A single turn carries every row of the set below to another of its rows. Some are shown first; where does it send the rows asked next?
J686: [ -4.4,  -4.7,   3.1,   7.2,   4.5,   4.2, -24.4,   8.6,  10.2, -10.5,
 -10.5,   5.8,  26.8,  -3.4,  -9.9,  17.5, -31.4,  -7.9,   0.8,  17.6,
   5.0, -17.4, -26.2,  -3.0,   1.8, -10.5]
J253: [  6.2, -10.1,  -3.1,  -4.6,   2.8,  -5.5,   0.0,  22.7,   1.7, -32.5,
 -17.3,  -5.0,  25.3,  35.8, -23.6, -13.3, -30.5, -13.1,  -7.7,  19.2,
   8.3, -17.1, -21.9,  -2.0,  -8.8,  -1.6]
J186: [ 24.9,  -3.6, -14.0,  12.8, -12.1,  13.0, -28.0,  -1.3, -19.6, -11.6,
  17.9,   2.1,  -1.1,   0.8,  -6.7, -24.0,  21.8,  13.9,   9.0,  23.2,
  21.7,  -5.6,  -0.1, -16.2,  -8.7,  11.5]
J147: [ 25.8, -10.2,  -3.4,  -2.8, -14.2,  -2.6,   1.5,   2.1,  -1.8,  -4.9,
  -5.4,  -1.5, -12.4,  11.0, -11.2, -25.5,  18.5,   1.4,  16.3,  11.5,
  24.1,  22.7,  -6.2, -14.1, -32.6,  21.1]
J113: [ -2.1,  -1.9, -14.9,   0.0, -16.9,  18.7,   1.4,   9.9,  13.8, -20.6,
 -13.4, -13.7,  12.2,   7.7, -37.1,  21.9, -34.0,  -1.2,  -3.3,  -7.3,
  13.5,  -1.4, -14.4,  -2.0,  -6.5,  -3.8]
J9: [ 18.1, -11.3,  -3.7,   5.3,   8.9,   0.8, -26.1,  24.4,   8.1,  -5.9,
  -3.1,   4.4,  14.8,  -1.8, -29.7, -29.5,  30.9,  16.5,  14.1,  20.2,
  17.6,   6.4,  -1.2,  -4.9, -29.8,  20.6]
J830: [  3.3,  -7.5,  -1.1,   4.4,  12.1,  -5.2, -26.5,  14.6,  13.0, -15.6,
  -5.9,  -2.9,  17.6,  -4.1, -18.6,  12.1, -32.8,   1.8,   6.7,  29.3,
   6.6, -23.8, -18.5,  -0.4,  -2.0, -14.3]
J863: [ -0.8,  -3.4,   1.3,  11.8,   7.8,   0.8, -19.2,   6.7,  12.3, -15.3,
  -2.0,  -4.9,  24.7,   5.5, -14.5,   3.0, -37.9, -11.2,   1.7,  18.5,
   5.6, -21.9, -23.1,  -4.6,  -1.4, -17.4]
J831: [  3.4,   0.2,  -4.6, -17.4,  18.9,  22.3,  -7.2,  12.1,  -9.0, -24.4,
 -12.1,  -4.0,   8.2,   8.9,  -6.0,  12.4, -21.0, -22.8,  -6.5,  13.2,
   3.5, -20.3, -22.6,   0.7,   2.2,  11.7]
J307: [  5.1, -11.2,  -5.7,  25.3, -16.7,   5.4, -22.4,  -8.6,   8.4,   2.4,
   1.0,   5.2,  12.4,  -7.1, -12.1, -21.3,  10.5,  15.0,  12.5,  -8.5,
  16.2,  14.3,   7.8, -20.5, -26.4,  19.4]
J499: [ 31.1,  -5.3,  -7.1,  -5.2, -16.2,  -7.3,  -6.7,   3.0,  -3.4,   1.1,
 -13.1,   8.5,  -6.6,  12.1, -10.5, -27.9,   6.7,   8.5,  22.4,  12.7,
  18.1,  23.1,  -2.8, -12.6, -29.4,  23.0]
J517: [ 14.0,  -1.8, -13.8,  17.1, -21.3,  10.1, -25.2,  -9.9,   1.9,   6.0,
  -1.1,   8.9,   8.3,  -5.6, -10.4, -18.0,  -0.1,  17.6,  19.2,  -8.6,
  13.6,  17.8,   8.9, -19.1, -20.1,  22.3]
J84: [  0.0,  -3.5,  -6.8,  -9.0, -20.7,  15.7,   1.9,  12.0,  11.4, -19.7,
 -13.4,  -8.3,  17.6,  15.2, -19.6,  19.8, -32.9, -10.1,  -2.4,   3.1,
  17.1,   7.1, -26.4,  -7.5,  -0.2,  -6.8]
J736: [ 29.8,  -3.4, -10.4,  -4.0,  -7.7,  -5.0,  -5.3,  -4.7,  -2.8,  -2.0,
  -5.1,  -7.6,  -5.9,  10.0,  -5.0, -34.5,  17.5,   3.3,  17.8,  20.5,
  20.6,  24.4,  -7.2, -11.8, -20.6,  23.8]
J987: [ 11.3,  -2.5, -14.3,  26.7, -16.2,   4.6, -17.4, -16.0,   1.9,   5.9,
  -8.9,   3.5,  17.1,  -2.1, -14.6, -25.7,  14.3,  12.3,   7.9,  -7.8,
  13.5,  16.2,   4.8, -13.2, -21.3,  24.4]
J31: [  6.3,  -0.5,  -7.5, -13.7,  15.5,  14.4,   6.4,   6.1,  -7.3, -22.4,
 -20.3,  -7.1,  -6.9,  11.2, -16.4,  11.3, -25.6, -19.6,  -3.0,   7.4,
   2.2, -24.2, -14.4,   3.5, -11.5,  12.4]
J393: [ 26.6,   1.4, -21.9,  12.5, -11.8,  16.7, -31.3,   0.3, -11.0,  -7.8,
  11.4,  -4.3,  10.2,   0.9, -11.8, -30.8,  21.6,  18.6,  11.4,  26.1,
  19.8,   4.2,  -1.8, -11.2,  -3.5,  12.6]
J907: [ -8.2, -10.6,  -4.1, -16.1,  19.2, -10.1,  -8.7,  12.2,   3.8, -23.9,
 -14.8, -11.5,  36.5,   5.1, -22.6,  14.5, -22.4, -11.0, -14.5,  -0.6,
  13.8,  -0.3, -12.5,  -2.7,  -0.6,  18.9]
J966: [ 30.0,   4.2, -18.7,   8.9,  -9.7,   8.0, -35.5,  -2.7, -22.5,  -5.0,
  13.2,   7.9,   4.1,  -6.7, -10.0, -17.8,  12.5,  18.2,  11.0,  20.2,
  16.8,  -1.8,   3.7, -12.6,  -4.5,  13.7]
J657: [ 24.0,  -4.4,  -9.4,  -5.7,   7.9,  -3.8, -26.5,  24.4,   6.1,   0.1,
  -9.0,   5.0,  15.4,  -2.9, -33.1, -25.3,  20.6,  20.1,  17.8,  15.4,
  15.7,  16.6,   1.6,  -2.9, -28.9,  25.6]
J151: [ -4.2,  -2.1,  -7.4,  -1.2, -11.2,  11.7,   4.6,   8.7,  18.2, -21.4,
  -9.1, -17.4,  19.8,  18.0, -28.6,   7.1, -39.2, -13.8,  -3.0,  -4.5,
  13.4,   2.8, -20.9,  -5.3,  -7.4,  -8.3]
J229: [  2.7, -15.3,  -2.8,  -8.5,  -6.0,  -1.9,  -7.1,  26.2,   1.2, -30.9,
 -24.2,   5.9,  33.6,  32.6, -15.8,  -4.2, -27.1,  -4.5,  -8.7,  19.4,
   8.3, -12.9, -20.7,  -5.6,  -3.5,   4.4]
J999: [-12.5, -15.5,  -8.0,  -9.9,  19.8,  -8.9, -14.1,  13.4,  16.2, -25.1,
  -9.0, -17.6,  30.5,   3.5, -26.7,   7.3, -33.0,   1.9,  -4.7,  -1.7,
  10.4,  -5.3,   0.2,  -5.9,  -4.8,  17.8]
J600: [ 10.8, -14.8,  -8.9,  -4.7,  -8.3, -10.6,  -3.1,  15.5,  -8.0, -32.8,
 -19.5,   0.9,  14.8,  33.8, -17.7,  -4.8, -32.4,   0.1,  -5.8,  24.6,
   9.7, -24.2, -13.2,  -5.5,  -3.9,   0.0]
J313: [  3.6,   4.8,  -7.9,  -7.2,  17.8,  19.0,   0.1,   4.5,  -7.3, -24.5,
  -5.1, -12.9,   7.2,  13.3, -16.8,   5.9, -26.9, -26.6,  -9.5,   6.7,
   4.0, -23.4, -20.6,   2.6,  -2.4,   1.7]
J623: [ 22.1,   3.6, -14.3,   9.1,  -2.5,   5.6,  -9.9,  -2.5, -14.9,  -2.8,
   3.1,  -2.6,   3.6, -12.1, -37.1,  -2.2,  34.9,   4.6,  -5.4,  -1.9,
  23.9,  10.4,  -1.0,  -2.8, -24.2,  20.0]
J725: [ -7.3,  -5.8,  -5.8,  -7.0,  26.3,  -8.6,  -9.9,  13.1,   9.6, -24.4,
  -5.3, -19.0,  36.7,   7.8, -31.0,   4.5, -27.6, -12.3, -12.7,   1.4,
  10.9,  -8.7, -10.8,  -0.9,  -3.9,   8.3]
J129: [ 31.4,  10.6, -20.5,   0.6,   0.2,   7.1, -16.2,   3.2, -22.3,  -0.4,
  -3.8,   4.5,   4.1,  -9.6, -37.8,  -4.4,  28.4,   8.7,  -0.4,   2.0,
  18.1,   8.4,   0.9,   1.1, -20.8,  24.5]
J734: [ 18.4,  -4.0,  -9.8,   9.8,   9.3,   9.8, -26.1,  14.9,  12.8,   3.0,
 -11.0,   0.7,  18.2,  -4.1, -26.0, -33.5,  28.7,  14.9,  16.4,  15.7,
  11.2,  11.5,  -2.4,   0.0, -26.0,  24.2]
J119: [ 30.7,   9.6, -17.9,  10.1,  -5.6,   0.6,  -7.6,  -8.6, -14.8,   4.3,
  -6.3,  -4.7,   4.4,  -9.0, -31.8,  -8.5,  33.2,   2.4,  -2.2,   7.3,
  22.2,  15.2,  -8.0,   0.3, -19.3,  16.6]

J307 -> J9
J84 -> J907
Where do these go?
J863 -> J253
J736 -> J119
J129 -> J517
J600 -> J31

A single turn carries every row of the set below to another of its rows. Some are shown first; where does it send the rows asked next?
J460: [ -5.2,  21.7, -23.1,   5.4,  -4.7,  -0.3,  -1.9,  29.9, -10.2,   0.0,
  18.4,  50.9, -10.3,  29.4,   9.2, -11.0,   3.1, -17.2]
J49: [ -8.1,  11.2, -19.1,  -1.8,  21.7,  11.3,  -6.2,  13.9,   1.1,  24.2,
  15.0,  38.8,   6.7,  49.0,   2.7,  -8.3, -10.5, -27.8]
J165: [-21.6, -10.5,  -7.1,  -8.3,  -7.6, -13.4, -23.9,   0.3, -12.8,  33.2,
  27.7,  16.0, -23.0,  34.2,  15.9, -11.9,  11.4,  -7.9]
J849: [ 14.6,  23.5,   3.0, -13.3,  17.5,   5.9, -13.8,  -0.3,  10.7,   0.3,
  30.8,  39.3, -29.1,  16.9,   0.0,   1.5,  -6.1, -17.4]
J413: [-17.7,  -2.1, -15.8,   5.8,  11.9,  14.7,  -7.9, -14.8,  -4.3,   4.4,
  15.0,  14.1, -24.0,  13.8,  -7.7,  11.9,  -9.4,  21.3]
J244: [-13.1,   6.2,  -2.3,   0.2,  13.6, -27.5, -18.7,   0.6, -14.8,  11.0,
  27.2,  -2.0, -11.6,  23.1,  -7.8,  23.6,   3.0,  -9.6]
J82: [-18.6,  -3.5, -45.3,   8.6,  11.1, -28.2, -25.3,  -3.1,   2.6,   6.7,
  22.4,   2.6, -32.2,  24.1,   8.1,   2.2, -10.4, -15.5]
J792: [-22.6,  -5.3, -10.2,  -7.0,  -4.2, -17.0, -22.5,   2.6, -12.4,  35.9,
  28.7,  20.8, -22.3,  30.0,  17.6, -16.7,  15.2, -12.5]
J404: [-19.1,  -6.7, -13.5,   7.6,   5.1,  17.1,  -7.3, -14.9,  -5.0,  10.0,
  10.0,  11.0, -24.2,  18.6,  -4.7,  12.7,  -5.1,  18.8]
J164: [  1.5,  -7.5, -22.1,  19.1,  15.8,   4.3, -18.7,  16.9,  -1.7,   6.8,
  42.1,  35.5, -36.9,  23.9,   5.9, -25.2,   3.6, -22.9]
J816: [ -8.5, -20.4,  -8.0,  -9.9,  10.0,  12.9,   8.5,  -5.1,  -5.5,   9.4,
  14.0,  27.2, -21.0,  30.9, -24.5,  21.5, -18.3, -13.2]
J787: [  1.3,   2.5, -31.2,  10.4,   9.8, -23.2,  -8.4,  24.7,   7.3,  22.0,
  11.4,  16.2, -40.7,   1.5,  10.1,   7.3,  -1.2, -25.6]
J729: [-10.5,  -0.7, -14.8, -27.3,   6.2,  -1.0,  16.1,  -3.0,  12.3,  14.0,
  18.2,  47.1, -22.2,  39.8,  16.4,  10.7, -14.6,   0.4]
J690: [ -5.2,  -4.5, -29.4,  14.6,  10.6, -28.4,  -6.0,  27.4,   7.3,  21.0,
  12.4,  22.2, -36.2,   2.6,  12.8,   7.5,   0.8, -23.2]
J829: [ -7.1, -17.4, -12.8,  10.7,  33.3, -16.3,  14.7,   9.2,   2.3,   6.4,
  40.6,  18.1, -23.9,  41.3,   8.2,  19.6,  -6.8,   2.9]
J878: [ 18.5,  25.3,  -2.8, -13.3,  15.7,  -0.6, -13.9,  -1.0,   8.7,   1.1,
  32.1,  35.3, -33.1,  11.9,   0.5,  -1.3,  -4.0, -18.0]
J77: [ -9.2, -14.2, -10.2,  12.2,  31.9, -13.5,  18.9,   9.5,   3.3,   5.1,
  41.5,  24.2, -22.2,  46.4,  10.1,  18.6,  -7.0,  -3.0]
J33: [ -7.2,  13.7, -19.6,   5.7,  24.4,  10.3,   3.9,  13.8,   1.6,  20.7,
  15.4,  35.2,   5.8,  47.9,   5.4,  -8.4, -13.0, -26.9]
J533: [-15.1,  -1.9, -44.0,   7.0,   6.6, -35.9, -22.0,  -2.7,  -5.0,   8.5,
  19.3,   2.2, -23.3,  23.3,   5.3,   8.4,  -5.4,  -9.5]
J14: [-10.1, -20.8, -11.1, -13.1,  10.0,  13.8,   8.8,  -3.5,   0.8,   3.6,
  13.3,  30.1, -22.5,  33.4, -14.3,  19.0, -27.9,  -8.8]
J279: [ -8.5,  19.9, -23.4,   8.3,  -1.2,   4.7,  -7.1,  28.7, -10.7,   2.2,
  23.3,  50.5, -16.6,  27.2,   0.4, -13.8,   6.8, -27.1]

J792 -> J829
J244 -> J729
J533 -> J14
Where do these go?
J878 -> J165
J413 -> J49
J82 -> J816
J787 -> J404

